runs of hidden systems
lapiz, seq 1 (9 x 18)
-3  -25  28  28  -45  -21  19  -6  -8  -6  18  17  -5  13  0  -49  31  -11
25  13  24  -8  18  -17  -11  25  53  -51  5  9  -17  0  4  2  25  -3
20  36  17  28  -11  13  -51  -33  14  19  26  11  -17  -8  -6  -17  -18  9
44  6  -7  8  10  -14  -11  -25  -10  -25  -30  1  43  29  -32  23  -20  4
-11  -2  -49  -30  30  53  3  -7  16  15  -8  -12  -4  -14  -21  -5  -29  -12
-21  -43  -23  15  -37  6  30  -35  -28  9  14  24  13  3  -7  19  12  -17
7  -20  -8  -37  18  6  24  28  21  -8  4  5  -15  19  39  34  40  -8
-8  1  18  25  4  -10  -11  -22  -4  46  12  4  -37  -5  50  -23  19  -7
22  -17  47  34  23  -29  -1  11  -1  -21  -28  -22  23  36  3  -5  15  3
Fugat, seq 2 (9 x 18)
-47  4  4  15  -47  13  -8  16  11  -36  -34  -8  2  5  18  33  -4  13
28  27  5  -14  6  14  2  21  -10  1  24  -7  -20  7  55  -26  29  28
-5  20  22  38  7  -52  -11  -14  -23  -25  -19  -6  16  -30  4  13  -14  15
-4  9  14  -7  29  50  -11  45  5  -2  -1  -45  13  7  -17  -18  -20  26
1  11  -14  -18  1  -21  18  -1  -38  0  52  20  9  -54  -23  5  -5  10
-39  15  -12  -17  -31  23  -16  23  13  -9  -32  -14  5  4  -10  51  -30  12
18  25  -26  -31  -17  17  9  4  -36  28  21  5  -13  7  41  -23  12  22
-24  7  -6  27  -17  -39  9  -13  -26  -34  -47  -5  13  -16  22  10  -8  7
-13  9  9  7  9  54  -2  34  12  -15  -1  -37  -13  4  22  -43  4  21
lapiz, seq 3 (9 x 18)
1  -23  -2  -34  -8  28  16  25  34  8  45  16  -17  2  -26  -20  21  -19
6  1  12  10  -34  -41  -15  -32  28  -1  6  44  -24  1  12  26  22  -25
41  22  10  1  7  22  -33  -1  27  -1  -23  -10  -6  53  33  6  9  13
32  4  -13  14  30  -10  -1  -44  -13  19  -15  -1  2  2  -7  -61  -16  -15
-13  -40  -6  30  20  28  15  -11  26  -43  -13  -7  21  -1  -31  4  -1  -20
15  -20  -7  -24  3  32  7  3  13  20  65  23  -4  -3  -29  12  16  -10
3  -7  0  -1  -7  -37  -15  -33  14  22  -9  31  -10  6  16  57  10  -26
15  -2  4  -6  13  33  -16  5  13  34  -36  -26  -7  57  36  3  3  3
10  -23  -1  6  20  -26  24  -23  -13  22  -18  -3  2  10  -6  -65  2  -28
kip, seq 4 (9 x 18)
-8  11  37  35  -5  -36  -21  -3  34  -30  -11  7  -28  -9  35  6  23  -3
50  20  42  25  17  -7  -21  2  -12  3  10  -13  12  31  12  -29  7  27
29  9  -6  2  45  -20  -8  -21  -9  1  -17  -9  27  -13  -48  -17  -39  -7
-24  1  -11  -10  -19  53  -17  13  13  5  5  -12  17  -3  -56  12  -41  4
3  -5  -34  -52  -33  7  24  9  -10  7  35  31  1  -5  -13  28  10  -4
-25  3  -20  -11  -24  -11  -7  -14  23  6  -34  15  -28  5  50  44  11  -17
2  -13  8  28  -11  14  10  -15  -23  15  -7  -10  -9  33  60  -25  30  10
2  -20  6  27  52  -22  30  -10  -9  -29  -15  -18  9  -19  11  -38  13  -9
-16  0  39  30  23  23  -21  23  30  -21  23  -21  -2  -27  -30  -12  -11  5
kip, seq 5 (9 x 18)
-39  -3  -1  33  10  30  1  -1  -30  -7  4  -24  16  -29  18  37  -11  27
-16  2  2  -23  36  3  20  36  -36  18  31  -19  3  -35  19  12  5  24
-44  7  21  6  1  -39  -8  7  -18  29  0  -5  -9  -46  3  23  -18  5
-23  20  28  -9  -31  -19  -4  40  -34  25  -8  -23  3  4  9  -12  -12  31
-8  30  -8  -18  -14  -48  4  0  -29  15  -12  3  -11  -31  -3  -50  -20  1
-26  37  0  17  -50  -3  -19  -1  -6  -27  -22  -4  -3  -18  -7  -29  -29  19
26  46  -25  -19  -25  9  1  4  -21  -31  22  10  -1  -16  10  -33  -1  31
6  45  -33  12  0  -5  -20  -35  -5  -32  -8  16  -5  -37  19  19  -19  13
3  28  -20  13  0  51  -11  -7  -30  -7  6  -16  12  -1  32  23  -11  42
bif, seq 6 (9 x 18)
35  -9  19  -26  10  -22  24  24  -39  24  40  7  15  15  5  3  31  15
-24  18  7  -8  32  -36  -21  2  19  25  -50  -20  -21  -18  12  5  -28  -14
-5  -3  16  18  -37  20  -6  1  -31  23  12  -14  22  18  -37  -45  -20  16
10  5  -24  -44  9  -35  33  27  -3  -45  -17  6  14  -14  -15  -1  2  -3
-37  27  3  16  -49  18  -38  -9  37  -6  -7  8  -32  -15  7  3  -15  0
47  7  2  6  -25  -7  12  -5  -42  -19  25  17  24  32  20  2  29  30
-1  23  -22  1  51  -3  -10  -14  20  -16  -35  -16  -21  -25  40  10  -9  -2
-17  -14  9  46  -12  45  -10  -25  -25  16  34  -5  18  -10  -19  -6  -12  14
13  -18  -10  -40  42  -3  35  37  -13  -20  12  -8  24  -5  -7  36  16  6
Guzi, seq 7 (9 x 18)
-23  4  26  -2  -59  -36  -10  13  17  12  -18  12  -20  12  -9  -28  0  -14
34  24  5  -13  -28  -38  -4  5  16  -31  -34  10  -4  33  5  -41  8  -3
26  34  -9  24  -4  5  -28  -36  26  -26  -19  7  -18  -3  3  -47  -13  -2
38  9  -9  27  -4  43  -16  -25  2  -32  10  1  27  23  -29  -11  -14  15
26  3  -36  -16  39  47  -2  -13  17  -18  21  5  10  -8  -11  33  -7  0
-11  -18  -10  8  2  42  -11  -20  -2  32  28  8  3  1  3  63  -1  -1
-6  -36  -3  -20  19  9  27  13  -24  33  3  -7  12  25  28  45  22  0
-42  -35  8  3  23  -23  28  3  -9  32  -6  -8  -21  -20  38  1  21  -21
-32  -31  51  23  -13  -32  16  32  -9  6  -5  -15  2  5  -1  -25  16  -3
Guzi, seq 8 (9 x 18)
-22  38  2  6  -20  5  -16  22  19  -49  10  -1  -12  -45  -4  -5  -12  20
27  49  7  -14  -34  7  -24  13  -14  -14  36  12  7  -3  -7  14  -8  40
22  46  -38  -20  8  -3  -9  -15  -33  -5  -11  1  10  -16  21  27  -22  30
-32  13  -36  8  -16  44  3  -16  -43  18  -2  -16  6  -20  19  -1  -26  23
-27  -17  -31  -11  -18  26  46  18  -39  -29  20  -1  20  -19  6  11  12  20
-41  9  -2  -6  -11  6  9  28  7  -28  20  1  -21  -39  38  32  20  14
0  26  33  8  -26  -20  -8  23  -30  7  31  1  -5  -8  32  13  17  38
10  33  2  -7  23  -40  6  12  -43  -5  -15  -16  10  -21  26  -10  -11  28
-33  27  -6  12  -6  1  -5  3  -31  6  -5  -21  2  -46  -15  -35  -39  18
Sor, seq 9 (9 x 18)
-31  -8  1  9  16  30  -5  14  -19  17  -43  -45  23  16  8  31  -28  18
-16  -30  -11  -16  22  4  42  8  -42  33  40  -1  4  -26  2  -15  15  -2
-50  -13  16  -8  -23  -33  8  32  16  -16  -12  4  -5  -22  -12  42  2  -10
8  14  31  -26  -26  5  -9  46  8  26  18  -7  -21  26  19  -23  17  16
27  27  9  1  -13  -77  -3  -18  -20  -8  -17  20  0  -6  3  -21  -1  -3
-13  23  2  8  -14  22  -17  16  6  -17  -40  -33  9  11  -19  -44  -38  15
19  7  -26  3  -7  19  21  -19  -27  -23  53  21  7  -31  -16  -42  8  10
-9  21  -23  -8  -8  11  -12  4  28  -57  -11  7  4  -21  -6  51  -12  6
19  25  -12  -10  2  50  -18  0  -10  24  25  -7  -13  13  44  15  7  27
Fugat, seq 10 (9 x 18)
14  43  -14  -14  -42  -4  -20  -2  -17  -3  -26  2  0  27  38  25  -4  30
15  27  -20  10  18  -5  4  -15  -37  -8  -38  -22  3  0  43  -34  -9  23
-25  -5  3  43  15  19  16  0  -24  -36  -2  -27  18  -30  -1  -35  -8  18
-15  -6  10  2  8  34  15  38  7  -44  47  -7  7  -32  -10  13  16  21
-2  30  9  -14  -7  -2  -19  16  3  -2  39  14  -8  -28  9  62  1  24
3  29  2  -20  -1  -6  -20  10  -30  38  -20  -18  13  16  19  41  -24  29
-15  7  -22  -17  17  -12  21  8  -52  30  -26  -28  11  -10  14  -29  -22  13
-58  -11  -9  8  -22  9  27  21  -19  -19  -10  -17  2  -33  -11  -38  -12  4
-16  12  6  -12  -43  15  10  41  14  -45  29  8  -13  -13  6  -11  22  17
bif, seq 11 (9 x 18)
-14  -13  44  30  -6  -8  -19  11  28  -4  -47  -26  3  35  -13  -25  -8  -11
40  6  2  -18  1  -9  13  5  5  -14  36  15  -1  -3  -33  -64  10  -6
7  11  4  8  -7  -39  -23  -18  34  -38  -27  21  6  -7  -31  33  -16  -19
36  21  -7  -6  -27  52  -31  -8  20  2  11  7  -2  42  -6  -7  -3  13
31  -3  -47  -9  12  -21  18  -49  -22  -9  -5  31  9  -3  15  19  10  -14
-27  -26  -10  32  9  54  -11  -17  28  -3  -34  -23  0  20  17  20  -6  -9
7  -39  -12  -4  9  28  39  -4  -18  12  56  14  1  -5  3  -17  35  -8
-24  -33  23  5  33  -31  4  9  34  1  -19  0  -10  -6  7  44  16  -29
7  -9  40  2  -2  19  -21  13  16  53  23  -9  -16  27  -8  -30  4  -5
Sor, seq 12 (9 x 18)
2  -7  -42  -16  -10  -32  32  -20  -4  -39  -22  26  -1  -12  13  0  15  -20
-35  7  6  24  -10  46  -17  15  35  -18  -20  -24  -31  3  43  -9  4  9
44  -7  17  28  25  -14  15  -13  -28  -22  36  9  14  3  28  -6  41  20
-6  13  14  -1  57  -14  -20  15  22  -10  -35  -29  8  -20  -15  27  -30  -1
-6  -4  17  10  -1  33  -11  2  -30  51  48  -11  11  -5  -23  -4  -16  18
3  -16  -19  -40  -9  -36  28  4  -15  -1  2  24  25  -4  -38  36  -6  -14
-43  13  -9  -29  -36  23  -16  19  30  34  -17  -5  -38  1  12  -5  -13  -8
20  -5  3  12  -49  -28  20  -17  -28  -7  9  27  3  28  29  -20  38  5
-1  12  -5  -6  27  -18  3  13  31  -40  -61  -22  -11  2  16  -28  -4  -10

runs to name
seq 13 (2 x 18)
23  6  -15  -7  28  -2  -10  -17  3  -7  4  14  7  0  20  77  9  3
-1  -1  -13  0  31  32  -11  -18  -23  61  -13  -22  0  13  31  12  -15  4
 -> lapiz
seq 14 (2 x 18)
27  21  -26  -37  17  -46  2  -15  24  -8  -30  20  -16  -6  -5  -13  -7  -28
-8  0  0  40  -47  24  -29  -35  19  -6  -26  5  4  28  -19  -9  -20  -8
 -> bif
seq 15 (2 x 18)
33  18  -13  -19  40  9  -7  -2  -4  0  51  15  5  -30  -9  38  1  13
-22  4  -2  5  9  8  -21  -14  -23  42  -8  -11  13  -6  3  64  -28  12
 -> Guzi
seq 16 (2 x 18)
3  -5  16  12  24  15  -14  19  40  -50  -23  -17  20  11  -17  41  -5  3
20  15  -17  -22  -4  35  -13  -11  9  30  58  25  -20  -13  -9  -3  1  -2
 -> bif
seq 17 (2 x 18)
-29  -20  -13  52  -23  4  -3  -57  -2  1  -23  11  -5  -3  19  8  -2  -17
4  -19  4  -1  18  40  29  39  -6  -35  -3  -30  13  24  24  -18  29  21
 -> kip
seq 18 (2 x 18)
-19  -1  -19  -35  11  -13  -3  9  29  20  -63  -14  -20  15  14  11  -15  -26
-22  -21  17  41  -33  11  6  -21  -19  27  13  0  -11  9  27  -42  18  -2
 -> Sor
seq 19 (2 x 18)
-12  -48  21  16  14  -13  16  -11  -14  34  27  9  18  -1  -22  41  12  -17
-18  -32  18  -35  6  -12  3  33  32  35  -14  -6  -5  22  -26  26  0  -28
 -> Sor
seq 20 (2 x 18)
-36  -28  -6  -5  1  41  -4  4  43  22  14  5  -24  -5  4  40  10  -22
5  -41  22  1  -14  -16  25  8  -14  15  22  15  5  33  24  31  46  -5
 -> kip
seq 21 (2 x 18)
24  -11  -9  21  -19  -10  4  -43  -28  9  7  26  10  24  39  37  27  4
4  -16  -8  11  59  28  6  -4  8  7  -34  -33  -5  17  45  -3  9  -3
 -> bif
seq 22 (2 x 18)
-15  -7  -22  6  -18  -5  13  -26  28  -16  -5  25  -39  -17  29  -34  22  -33
11  -26  40  55  -17  -2  -1  -14  13  -35  6  7  8  29  12  3  32  -3
 -> bif
seq 23 (2 x 18)
-5  29  -8  -50  4  -13  -21  21  49  11  -16  4  -35  -12  -7  4  -16  -16
8  18  12  28  -62  -3  -23  -32  -24  21  8  17  -1  27  16  -9  0  15
 -> Sor
seq 24 (2 x 18)
37  -19  8  -21  -22  -16  31  10  -23  2  38  24  10  31  0  -18  40  1
-7  15  4  2  29  -27  -16  -7  48  -15  -21  5  -39  -27  34  10  10  -20
 -> lapiz
seq 25 (2 x 18)
0  -40  10  8  20  20  24  7  -42  33  -7  -31  29  38  6  -5  5  7
-35  -37  -2  -13  39  -13  31  14  11  11  -8  -13  -7  -35  -25  -22  -5  -31
 -> kip
seq 26 (2 x 18)
-19  31  -3  -5  -48  -13  -27  -14  8  34  -15  11  -35  -3  12  -34  -19  -6
19  -4  -10  15  -47  -7  20  -14  -24  -37  -22  7  23  37  1  -35  11  9
 -> Sor
seq 27 (2 x 18)
-63  -12  29  28  -23  -15  1  22  16  -24  -7  -9  -12  -34  -3  2  1  -1
18  22  38  -29  -26  -21  -5  53  6  -10  27  3  -5  11  -10  -18  14  20
 -> Guzi
seq 28 (2 x 18)
40  2  -34  7  2  30  0  -41  -13  2  -20  3  11  44  27  -7  3  0
-5  -31  -28  30  31  49  19  -34  0  -13  3  -6  5  -6  16  -5  13  -10
 -> Guzi
seq 29 (2 x 18)
58  11  -2  -1  -15  -38  3  -23  -10  -29  -21  20  17  42  11  -6  18  2
14  19  -24  20  23  26  -22  -35  34  -23  -33  -7  -16  -2  15  -27  -14  -10
 -> bif
